In the rows, zero is written as 128.
Named moves (each a turn or a mirror), then the moves between two rows, first move first; the first pair answered
move E:
[117 130 134 132 122 135 104 105 123 123 126 119 141 122 135 144 128 138
 114 140 137 128 114 120 131 133 117 116 126 126 152 134 142 138 131 119
 116 125 124] -> [113 128 133 134 125 139 105 109 121 120 120 124 138 124 130 139 134 140
 111 144 131 126 117 134 127 128 119 120 126 132 152 135 140 136 123 120
 115 122 133]
[169 115 155 131 112 120 120 147 130 119 141 128 130 132 162 125 114 131
 172 166 160 150 121  87 118 139 111 125 137 108 117 132 118 137 113 115
 134 176 112] -> [149 106 155 131 121 155 125 157 132 104 148 127 121 128 158 110 139 143
 171 181 152 142 125 119 102 115 108 131 136 116 111 133 125 127  89 115
 125 166 130]
[ 95 128 148 137 145 166 134 133 143 121 122  97 129 149 123 130 167 144
 126 130 124 101 119 145 109 102 127 138 136 130 134 101 151 143 113 128
 110 132 133] -> [119 144 148 143 131 118 122 113 138 145 117  95 147 155 124 156 133 119
 126 111 137 111 111  85 132 137 137 124 134 121 145 102 141 157 153 125
 131 158 103]
move J:
[127 154 123 148 112  86 138  95 116 156 131 140 111 118 135 137 107 138
 141 107 104 118 120 106 152 169 179 124 129 108 142 144  96 107 160 150
 150 126 104] -> [111 171 160 128 173 143 131 116 150 162 151 131 148 146 131 136 134 151
  82 133 108 102 142 134 144 146 116 110 131 132 159 147 130 139 145  89
  89 135 130]
[129 104 108 142 110 133 139 135 103 101  99 122 107 121 123 143 132 103
 150 147 129 124 120 118  98 114 150 149 117 112 127 134 126 124 118 144
 150  98 121] -> [126 143 128 131 110  84 126 103 136 145 116 136 130 109 135 144 108 109
 112 113 123 129 112 116 139 170 153 135 113 127 135 132 105 129 160 140
 121 128 123]
[112 136 143 131 151 165 124 149 172 117 160 142 111 110 143  88 149 131
 145 138 129 123 180 207 148 102 114  92 124 106 115 121 106  64 112 130
  59 113 197] -> [120 113 116 146 124 151 131 152 141 102 139 140  86  99 144  89 144 122
 185 139 132 127 171 192 138  91 144 107 127  92 106 119 100  48 103 160
 103  97 179]
[107 125 149 148 105 143 120 107 165 114 118 112 103  87 162 135 115 134
  96 135  83 149 111 159 183 140 134  86 134 105 117  85 137 130 146 175
 174 114 148] -> [ 98 133 161 145 125 167 122 115 174 112 127 112 113  99 159 135 127 137
  75 142  85 142 122 168 176 129 115  81 134 114 120  84 150 140 134 154
 157 115 152]
move A:
[155 128 128 148 117 104 127 137 126 120 105  98 132 129 123 159 113 103
 147 131 105 137 120  87 127 126 133 118 115 119 128 141 136 142 156 151
 161 138 116] -> [108 116 141 134 127 125 110 122 124 113 107  95 139 123 115 157 148 137
 117 133  85 109  98 132 110 119 143 149 117 130 143 132 146 152 139 152
 138 125 136]
[129 135 133 133 129 142 115 128 124 123 118 130 132 133 121 141 116 109
 125 136 116 116 111 116 121 117 127 140 122 119 142 119 116 138 123 129
 140 122 129] -> [123 132 131 133 130 148 120 130 131 118 120 128 125 128 122 134 122 113
 128 140 111 117 119 128 118 110 124 138 124 123 139 120 116 131 113 129
 134 117 140]
[137 128 135 131 171 145 128 125 143 153 125 147 158 151 108 123 138 120
  97 130 143 131 118 124 123 134 119 103 100 143 135 128 127 107 133  98
 121 117 124] -> [137 129 135 133 173 145 128 130 143 155 124 149 159 151 106 122 136 120
  98 131 140 135 126 125 122 134 120 102 102 144 134 128 125 105 130 100
 121 115 122]
move R:
[102 134 141 137 123 120 142 138 157 153 141 125 114 112 118 127 119 138
 105 126 112 142 126 128 145 126 127 127 137 122 125 103 122 140 131 130
 112 140 165] -> [126 132 129 144 117 120 152 153 150 150 137 124 112 120 119 130 106 119
 127 135 123 151 141 104 143 118 118 113 135 113 119 108 120 139 133 126
 130 138 151]
[115 207 143 122 135  90 151 108 192 168 156 161 149 103 110 104 109 153
  77 101 115 138  98 172 156 168 100 109 119 145 128 143  64  84 155 117
  61 143 176] -> [191 200 117 150 134 114 168 162 173 147 143 145 146 137 113 120  77  89
 127 131 163 168 148  83 155 126  55  61 119 112 118 160  84  95 153  89
 107 147 128]
[115 142 149 118 167 199 147 116 146  96 148 126 117 132 168 125 122 151
  92 145 112 141 172 193 129  96 111  82 115 130 123 130 151 107  87 110
 109 132 148] -> [124 154 136 120 138 155 154  97 160 116 147 143 101 108 179 107 101 152
 111 121 106 157 169 202 149 129 142  73 118 133 114 129 112  72 109 150
 118 138 152]
Now pairs of rows:
Each pair is two moves apart.
[114 151 120 122  94  78 128  95 151 143 129 147 111  91 141 107 112 144
 135  94 112 142 132 140 167 184 166 126 130 137 126 133  86  96 154 158
 128 141 127] -> [142 169 125 122 124 109 144 126 183 146 145 148 111 107 145  94 113 126
 127 112 124 159 176 142 174 165 116  86 133 137 119 141  94  98 150 130
 102 148 143] : J, R
[172 110 112 148 126 155 127 157  87 105 118 103 153 149 131 142 146  98
 147 163 174 113 131  80 105 103 122 113 130  89 152 138 170 157 113 116
 153 111  83] -> [139 102 123 141 129 147 109 138  80 108 120  98 172 145 129 158 155 116
 122 154 164  92 100  90 101 117 139 137 132  99 167 129 178 173 115 115
 147 111  84] : A, E
[169 139 132 110 145 107 128 127 164 142 138 142 159 156 142 119 104 106
 102 114 137 131 164  84 140 160  91  66 150 132 120 117 125 130 135 117
  91 133 147] -> [179 112 114 121 142 138 137 152 133 115 126 126 145 169 138 127 112  89
 129 139 147 131 166  66 115 121  88  74 153 118 119 121 143 136 112 114
 119 115 130] : J, E
[167 109 116 161 122 118 131 142  94 108  84 114  86 106 118 132 124 109
 155 147 150 149 130  83 113 134 142 108 123 109 119 133 137 142 141 110
 170 131 113] -> [144 132 155 141 160 125 106 134 122 130 100 111 136 121 111 149 136 126
  89 145 147 131 121  91 121 152 109 112 119 126 145 128 154 178 157  62
 122 154 124] : J, R
[ 82  77 122 137  94 119  70 129  69 159  91 110 147 124 140 139 115 149
 163 109 114 100 114  79 118 136 165 185 141 103 134 148 140 154 139 170
 183 175  85] -> [108 121 142 131 106  95  71 127 110 194 109 118 173 132 149 139  84 135
 141  95 124 123 140  60 153 173 132 143 142 106 142 156 129 158 175 144
 156 205  84] : J, R
[148 126 108 132 113 111 122 130 100 120 113 131 123 125 134 133 115 115
 155 124 146 130 117  80 130 137 142 126 131 112 127 120 123 135 141 141
 166 123 103] -> [106 126 120 123 114 102 112  97 113 125 122 135 128 108 134 125 136 152
 127 109 123 111  94 133 130 154 165 154 130 128 133 110 118 128 137 152
 137 121 125] : R, R
[145 140 124 151 163 162 123 147 147 131 124 128 137 161 148 114 109 110
 123 139 146 133 164  97 136 117  76  90 125 133 121 141 146 113 126  66
 101 138 155] -> [141 155 125 149 149 135 129 130 166 151 132 143 128 140 155 100  99 123
 117 124 134 140 163 117 154 144  90  88 129 142 109 135 120  93 140  88
  92 146 164] : R, A
[123 143 132 106 182 165 136 120 129 109 147 102 130 138 114 136  90 137
 139 141 100 110 131 113 144 162 133 133 168 129 121  99 153 140 109 140
 114 189 146] -> [116 131 120 108 167 160 138 115 115  96 141 103 114 127 114 126  94 142
 156 136  91 108 122 126 136 156 157 149 170 127 117  98 146 125 102 164
 128 176 147] : J, R
[132 150 136 127 131 136 133 137 156 137 140 137 137 126 120 123 127 134
 105 133 121 134 149 139 142 129 108 110 119 133 135 141 128 124 128 112
 102 140 142] -> [155 135 117 141 111 123 136 140 130 122 122 130 130 129 125 140 113 109
 140 133 135 138 143  95 136 129 121 112 117 115 134 141 131 124 131 120
 144 132 112] : J, E
[ 97 186 128 171 114 142 128 133 144  70 134 175 130 138 156 127 149  93
 157 113  94 115 159 150 158 138 164 143 132 173 103 131 106  99 113 121
 156 124 121] -> [108 182 131 169 131 160 120 156 128  58 131 160 150 167 146 151 150  76
 152 129 111 110 161 118 150 123 137 138 129 163 111 133 134 127 114  90
 165 125 100] : E, R
